(in the rows, 128 means zero)
Each run below is a few steps of one of 6 hidden systems, one row a step.
z839, seq 1, 9 rows:
array([[140, 154,  97, 110, 136, 101, 149, 124, 154, 154,  84, 155, 122,
        167, 200, 126, 142, 178],
       [113,  64, 104, 112,  96, 148, 146,  92,  62, 136, 126, 135, 145,
        158, 124, 124,  74, 122],
       [145, 188, 121, 134, 129,  94, 180, 136, 110, 130, 141,  91,  79,
        176,  95, 112, 144, 118],
       [116, 104,  95, 121, 140, 127, 114, 153, 113, 137,  52,  89, 105,
         89, 162, 101, 111, 102],
       [119, 105, 152, 154, 112, 140, 117, 141,  92, 130, 183, 116, 107,
         84,  70, 151, 115,  72],
       [135, 191, 162, 158, 147, 105, 111, 170, 168, 109, 127, 114, 104,
         97, 173, 137, 174, 132],
       [131,  65, 138, 131, 133, 158,  97, 125, 144, 124, 140, 170, 169,
         74, 176, 127,  85, 125],
       [151, 149, 169, 144, 105, 110, 154, 117, 144, 149, 195, 179, 126,
        159, 112, 166, 144, 157],
       [117, 144, 111, 116, 129, 124, 143, 127, 132, 121,  78, 145, 139,
        171, 205, 111, 122, 192]])
z561, seq 2 (9 x 18):
array([[106, 153, 121, 160, 121, 165, 117, 155,  99,  73, 173,  76, 127,
        109,  93,  87, 126, 124],
       [137, 150, 121, 119, 188, 107, 105, 150, 178, 151, 126, 140,  98,
         71, 143, 154, 144,  78],
       [113,  68, 185, 136,  75, 127,  92, 116, 118, 137, 111, 142, 155,
        103, 114, 173, 152, 127],
       [143, 164, 132, 163, 120, 151, 131, 137, 157,  90, 207, 139, 155,
        127, 140, 103, 131, 183],
       [130, 125, 102,  85, 179, 108, 140, 102, 175, 158, 114, 173, 134,
        133, 183, 165, 109, 136],
       [128,  84, 161, 116,  83, 122, 155,  88,  93, 130, 105, 135, 154,
        186,  86, 128, 117, 146],
       [142, 183,  82, 144, 138, 151, 158, 153, 133, 105, 134, 105, 117,
        155, 124,  52, 123, 170],
       [101, 115,  71,  85, 173, 124, 121, 127, 111, 162,  83, 125,  96,
        113, 129, 155, 112,  78],
       [122, 121, 179, 145,  91, 116, 115, 125,  87, 109, 122,  95, 123,
        136,  58, 125, 171,  93]])
z297, seq 3 (9 x 18):
array([[136, 124, 105, 102, 136, 118,  92, 114, 160, 182,  99, 191, 135,
        127, 130, 165, 188, 137],
       [102, 119, 104, 124,  90, 155,  96,  95,  90,  88, 135, 116, 183,
        168, 132, 119, 170, 157],
       [174, 173,  79, 109, 154, 105, 156,  98, 171, 116, 162, 101, 143,
        165, 118,  91, 145, 123],
       [138,  77, 107,  91, 103,  97, 125,  93, 152, 166,  69,  88, 142,
        120, 125, 150, 140, 106],
       [ 89, 120, 129, 137,  85, 152, 134, 127, 116, 102, 136,  42, 136,
        128,  62, 129, 119, 147],
       [120, 176, 125, 113, 193, 125, 139, 148, 200, 115, 122,  83, 109,
         99, 115, 128, 113, 125],
       [108,  69, 171, 114, 147, 147,  92, 123, 149, 135,  91, 154, 156,
         79,  95, 157, 117, 105],
       [107, 159, 152, 156, 109, 176, 103, 157, 145, 111, 161, 146, 140,
        121,  68, 121, 162, 185],
       [118, 165,  82, 103, 182, 142, 105, 122, 176, 126, 125, 172, 149,
        132, 174, 132, 147, 162]])
z884, seq 4, 9 rows:
array([[102, 163, 112, 105, 138, 109, 109, 112, 101, 131,  84, 150, 117,
        180, 140, 150, 200, 126],
       [151, 102,  73, 121, 123, 140, 106, 101,  98,  95, 125,  97, 169,
        140, 136,  60, 138,  96],
       [168, 147,  88, 123, 112,  89, 149, 116, 160, 174, 161,  89, 104,
        117,  96, 140, 155, 100],
       [ 81, 125, 133, 128,  89, 116, 110, 137, 133, 120,  91,  40, 126,
        104, 151, 174, 157, 144],
       [122, 120, 154, 140, 136, 147, 143, 118, 144,  65, 187,  75, 163,
        112, 107, 113,  74, 123],
       [142, 146, 182, 128, 161, 109, 150, 146, 215, 150, 123, 141, 115,
         98, 107, 156, 123, 147],
       [ 77,  85, 162, 134, 105, 177, 103, 144, 116, 128,  95, 161, 151,
        112, 111, 145, 114, 182],
       [123, 167, 126, 125, 173, 159, 138, 123, 115,  99, 180, 197, 139,
        172,  99, 108, 114, 148],
       [146, 138, 106,  90, 176, 113, 110, 115, 155, 158,  65, 184, 134,
        148, 147, 120, 163, 119]])
z893, seq 5:
array([[166, 109, 162, 125, 133,  75, 147, 122, 127, 150,  71, 112,  98,
        122, 121, 120, 133,  62],
       [112, 103, 126, 170,  66, 164, 118, 177,  87, 138, 123,  97, 103,
         83, 106,  98, 116, 140],
       [104, 176, 123, 136, 160, 124, 138, 161, 143, 122, 191, 107,  85,
         90, 160, 172, 103, 120],
       [133,  93, 207, 130, 146, 103, 108, 119, 144, 114, 102, 154, 148,
        102, 168, 162, 123,  93],
       [158, 104, 156, 170,  86, 161, 130, 147, 122, 123, 170, 180, 149,
        119, 113,  83, 111, 166],
       [129, 168,  89, 120, 147, 120, 158, 136, 144, 168, 153, 175,  97,
        150, 190, 155, 116, 172],
       [108,  93, 144,  97, 141, 110, 129,  82,  72, 121,  94, 161, 146,
        179, 158, 152, 116, 100],
       [178, 143, 138, 156, 118, 126, 155, 137,  83, 110, 143, 138, 116,
        165,  86,  46, 126, 114],
       [140, 142,  65, 125, 130, 112, 139, 158, 126, 182,  97, 117,  64,
        103, 159, 115, 122, 116]])
z825, seq 6 (9 x 18):
array([[ 92, 128, 106, 124, 118, 132, 161, 140,  59, 127,  94,  80,  84,
        156, 108, 118,  93, 117],
       [112, 149, 148, 133, 171, 123, 140, 157,  94,  99, 111,  95,  84,
        104, 113, 110,  95,  67],
       [142, 113, 164, 155, 138, 130, 100, 173, 127, 142, 122, 132,  90,
         45, 120, 127, 122,  72],
       [117, 128, 144, 169, 101, 147,  92, 170, 120, 142, 178, 152, 107,
         63, 152, 162, 143, 125],
       [126, 146, 150, 144, 139, 125, 115, 128, 143, 112, 188, 173, 142,
        115, 209, 170, 127, 147],
       [176, 102, 158, 132, 114, 106, 146,  93, 147, 130, 155, 190, 168,
        154, 185, 126, 113, 147],
       [162, 114, 115, 133,  76, 116, 178, 109, 114, 157, 132, 154, 133,
        187, 141, 100, 110, 183],
       [110, 136,  89, 107, 125, 124, 181, 117,  81, 135,  96, 116, 104,
        193, 141, 112,  86, 153],
       [124, 124, 138, 115, 158, 113, 160, 123,  72, 113,  85, 109, 100,
        158, 104,  96,  92,  73]])
z839, seq 7:
array([[169, 155, 111, 125, 144,  84, 117, 108, 136, 155, 157, 186, 121,
        140, 185, 152, 179, 101],
       [149,  80, 107, 134,  66, 114, 116,  97,  93, 132, 127, 137, 162,
        145, 206, 117, 143, 138],
       [153, 131,  94, 136,  88, 107, 185, 101, 119, 132, 198,  92, 120,
        157, 145, 125,  93, 143],
       [130, 125, 131, 117, 118,  80, 179, 126, 145, 155,  79,  76,  91,
        136, 166, 144,  98, 132],
       [110,  91, 168, 153,  96, 146, 154, 153,  90, 120, 105,  90, 108,
        107,  95, 110,  66, 123],
       [115, 186, 154, 153, 165, 136, 150, 189, 138, 129, 144, 123,  65,
         99,  95, 125, 108, 127],
       [105, 121, 162, 131, 172, 140,  88, 165, 119, 129,  84, 177, 106,
         81, 157, 142, 123, 101],
       [141, 125, 166, 160, 129, 151,  96, 136,  91, 107, 186, 207, 139,
        120, 119, 120, 144, 113],
       [159, 171,  95, 134, 145, 112, 118, 130, 141, 139, 156, 188, 127,
        145, 199, 123, 167, 148]])
z893, seq 8:
array([[147, 108, 190, 125, 170, 134, 136, 118, 184, 107, 156, 160, 165,
        107,  88, 127,  92, 121],
       [137, 134, 146, 134, 118, 148, 124, 153, 171, 161, 104, 201, 131,
        130, 113, 122, 144, 200],
       [ 79, 142,  75, 101, 147, 168, 106, 115,  99, 122, 144, 180, 147,
        164, 147, 147, 132, 164],
       [150, 159, 127,  98, 173,  99, 132,  82, 112, 111, 137, 163, 145,
        191, 115, 119, 167,  84],
       [171, 112,  90, 127,  99, 116, 113, 118, 109, 149,  75, 118, 130,
        145, 119,  67, 175, 112],
       [109, 132,  48, 126,  84, 132, 129, 130, 102, 154, 152,  64, 100,
        117, 107, 135, 142, 124],
       [103, 156, 151, 118, 140,  89, 134, 122, 143, 100, 124,  38, 114,
        119, 143, 172, 142,  91],
       [143,  84, 178, 147, 117, 132, 119, 134, 162,  94, 113,  76, 163,
         73, 112,  96, 100, 113],
       [126, 129, 136, 147, 110, 151, 143, 160, 190, 158, 165, 128, 118,
         79,  90, 144,  95, 184]])
z825, seq 9:
array([[ 96, 107, 185, 139, 121, 140, 138, 151, 153,  99,  71,  86, 141,
        103, 144, 128,  88, 167],
       [110, 108, 148, 136, 152, 177, 143, 150, 141, 127, 150, 161, 131,
        100,  69, 120,  60, 153],
       [107, 164, 165, 127, 161, 140, 119, 167, 138, 153,  98, 203,  92,
        137, 108, 152, 149, 160],
       [117, 116, 109, 127, 145, 169,  78, 130,  84, 110, 115, 204, 157,
        136, 151,  95, 149, 129],
       [178, 160,  86, 126, 146, 116, 127, 108, 119, 145, 186, 182, 124,
        160, 113, 105, 163, 100],
       [152, 135,  89, 112, 102,  81, 117, 104, 117, 155,  96, 117, 126,
        148, 189, 134, 191, 108],
       [136,  99,  90, 127,  85, 120, 134,  86,  92, 103, 165,  57, 158,
        136, 140, 115, 120, 101],
       [144, 154, 137, 125, 126,  81, 178, 123, 172, 131, 139,  43, 102,
        126, 120, 140, 110, 119],
       [ 97,  78, 165, 127, 107, 130, 132, 141, 146, 129,  71,  71, 130,
         83, 131, 148,  86, 136]])
z884, seq 10:
array([[149,  97,  64, 143, 103, 155, 108, 150, 121, 133, 105, 111, 132,
         87, 155,  58, 114, 134],
       [119, 137,  97, 118, 122, 107, 149, 115, 109, 166, 192, 117,  86,
        125, 109, 194, 122,  96],
       [112, 152, 187, 137, 125,  94, 116, 133, 121,  81,  85,  86, 129,
        137, 180, 141, 167, 114],
       [167,  78, 125, 151, 117, 151, 132, 132, 145, 114, 164, 119, 157,
         79, 135,  75,  66, 119],
       [126, 156, 151, 133, 117, 103, 163, 147, 161, 188, 155, 153,  77,
        127, 114, 192, 128, 158],
       [ 75, 116, 159, 130, 126, 152, 112, 134,  90,  84,  77, 132, 148,
        143, 180, 134, 117, 160],
       [178, 120, 124, 131, 165, 137, 160, 114, 121, 113, 178, 177, 143,
        142, 107,  72,  77, 102],
       [143, 145, 123, 121, 125, 100, 132, 152, 146, 201,  72, 170,  79,
        128, 124, 149, 169, 139],
       [ 84,  97,  94, 134,  89, 167,  98, 125,  39, 106, 122, 114, 137,
        132, 147, 119, 126, 127]])
z561, seq 11, 9 rows:
array([[123,  78, 127,  82, 154, 112, 132,  92, 139, 136,  72,  99, 148,
        122, 113, 141,  93,  82],
       [141, 130, 143, 153,  78, 145, 143, 146, 136, 134, 135,  91, 121,
        126,  33,  93, 148, 155],
       [ 81, 177,  77, 120, 162, 155,  98, 165, 158, 120, 114, 107, 110,
         93, 149, 138, 145, 161],
       [ 96,  94, 164,  95, 167, 131,  96,  95, 121, 115, 131, 141, 152,
        114,  89, 185, 122,  70],
       [177, 139, 176, 159, 103, 125, 113, 133, 170, 112, 134, 142, 161,
        128,  84,  83, 182, 150],
       [114, 116,  48, 114, 131, 166,  99, 131, 160, 148, 134, 149, 150,
        102, 168, 132, 125, 175],
       [108, 130, 130,  90, 137, 103, 139,  69, 122, 135, 162, 132, 146,
        181,  96, 195, 138, 111],
       [161, 142, 148, 129, 125, 107, 145, 111, 162,  85,  84,  90, 164,
        163, 129,  62, 149, 151],
       [126,  93,  44, 112, 131, 167, 131, 131, 140, 162, 125, 106, 125,
         91, 102, 102,  78, 138]])
z297, seq 12 (9 x 18):
array([[105, 115, 103, 124,  96, 137,  88, 130, 141, 150,  94, 152, 151,
        118, 192, 158, 170, 179],
       [116, 134, 107, 117, 133, 148, 139,  81,  97,  88, 194, 137, 172,
        185, 124, 128, 114, 141],
       [185, 154, 135, 111, 141,  69, 162, 108, 176, 148,  99, 133, 125,
        169, 128, 107, 162, 121],
       [112,  60,  87, 110,  80, 148, 124, 115, 101, 151,  71,  88, 145,
        122, 125, 110, 105, 140],
       [ 95, 175, 110, 126, 139, 136, 157, 138, 115, 116, 165,  72,  92,
        144,  58, 140, 121, 118],
       [128, 141, 157, 117, 182, 104, 105, 147, 169, 112,  66, 103, 120,
         88, 153, 129, 142,  90],
       [124,  67, 148, 150, 108, 174,  89, 137, 116, 119, 154, 137, 158,
         72,  81, 115, 105, 108],
       [121, 193, 129, 149, 128, 131, 120, 162, 173, 147, 178, 145,  99,
        114, 117, 160, 171, 175],
       [106, 109, 126, 100, 158, 130,  96, 101, 142, 102, 108, 158, 178,
        130, 211, 155, 127, 141]])

Which system made each run below?
seq 13:
array([[ 97, 169, 135, 121, 196, 163,  85, 154, 142, 104, 127, 161, 127,
        109,  80, 125, 152, 118],
       [133, 132, 127, 114, 174, 140,  66, 116, 142, 122, 122, 192, 158,
        119, 118, 128, 185,  97]])
 : z839
seq 14, 2 rows:
array([[121, 150, 142, 124, 139, 116,  96, 118,  77,  86,  90, 122, 138,
        166, 129, 106, 187,  92],
       [174, 101,  87, 143, 131, 140,  96, 126, 111, 116, 153, 120, 143,
         84, 131,  61, 132,  71]])
 : z561
seq 15, 2 rows:
array([[130,  98,  67, 115, 118, 161, 158, 132, 120, 155, 124, 103, 122,
        125,  67,  86,  78, 143],
       [ 77, 178, 130, 109, 154, 119, 144, 150, 137, 149,  99,  91,  71,
        137,  86, 177, 139, 133]])
 : z893
seq 16 (2 x 18):
array([[110, 153, 119, 128, 147, 111,  92, 140, 100, 122, 128,  88,  94,
         98, 116, 156, 171,  51],
       [146, 104, 177, 156, 107, 114,  83, 139, 143,  99, 140,  93, 146,
         65, 137, 131, 162,  76]])
 : z561
seq 17:
array([[162, 160,  72, 128, 117, 131, 173, 128, 143, 152, 143, 127, 111,
        171,  87,  74, 128, 175],
       [ 80, 142,  65,  87, 146, 122, 126, 122, 106, 145,  60,  86, 104,
        149, 147, 148, 134, 128]])
 : z561
seq 18, 2 rows:
array([[145, 108,  81, 106, 123, 138, 102, 100, 117, 126, 104, 110, 159,
        146,  64,  82, 166,  98],
       [127, 149,  69, 117, 116, 126, 102, 127, 151, 141, 124,  57, 123,
        112,  81, 124, 187, 115]])
 : z297
seq 19 (2 x 18):
array([[139,  60, 134, 123, 133, 127, 105, 108,  83, 117, 117, 130, 145,
         94, 153, 116,  93,  55],
       [167, 144, 165, 171,  84, 112, 156, 156, 124, 151, 177, 132,  85,
        119,  80, 123, 140, 125]])
 : z893
seq 20, 2 rows:
array([[104, 147, 140, 135, 104, 114, 140, 109,  87, 105, 152, 145, 138,
        179, 201, 163, 140, 167],
       [171, 122, 114, 120, 146, 108, 178, 101, 112, 108, 135, 138, 143,
        171, 179,  72,  69, 120]])
 : z839
seq 21 (2 x 18):
array([[128, 119,  93, 115, 124, 155, 160,  91, 107, 110, 182, 140, 165,
        183,  97, 105,  93, 161],
       [143, 171, 117,  91, 167,  91, 161, 116, 169, 153,  73, 127, 109,
        175, 113, 124, 150, 140]])
 : z884
seq 22 (2 x 18):
array([[170, 126,  81, 134, 110, 109, 104, 142, 171, 179, 112, 145, 119,
         92, 180, 119, 170, 134],
       [ 94,  78, 116, 127,  71, 138, 112,  99,  98, 134, 170, 112, 154,
        118, 160, 191, 115, 139]])
 : z839
seq 23, 2 rows:
array([[127, 162, 125, 112, 146,  83, 165, 114, 170, 159, 173, 110,  99,
        134, 152, 200, 125, 123],
       [120,  86, 203, 127, 115, 110, 134, 111, 127,  93,  75, 109, 160,
        136, 166, 141, 108, 130]])
 : z297
seq 24, 2 rows:
array([[138, 105, 120, 138, 111, 174, 100, 143, 120, 135,  97, 176, 148,
        132,  75,  70, 152, 162],
       [107, 180,  50, 108, 157, 153, 117, 134, 117, 150, 153, 154, 102,
        153, 101, 132, 157, 142]])
 : z825
seq 25:
array([[118, 148, 200, 153, 132, 128, 145, 127,  82,  82, 159, 168, 134,
        170, 151, 132, 114, 134],
       [189, 129, 124, 141, 151, 118, 153, 145, 140, 133, 115, 181, 119,
        129, 172,  56,  94, 131]])
 : z825
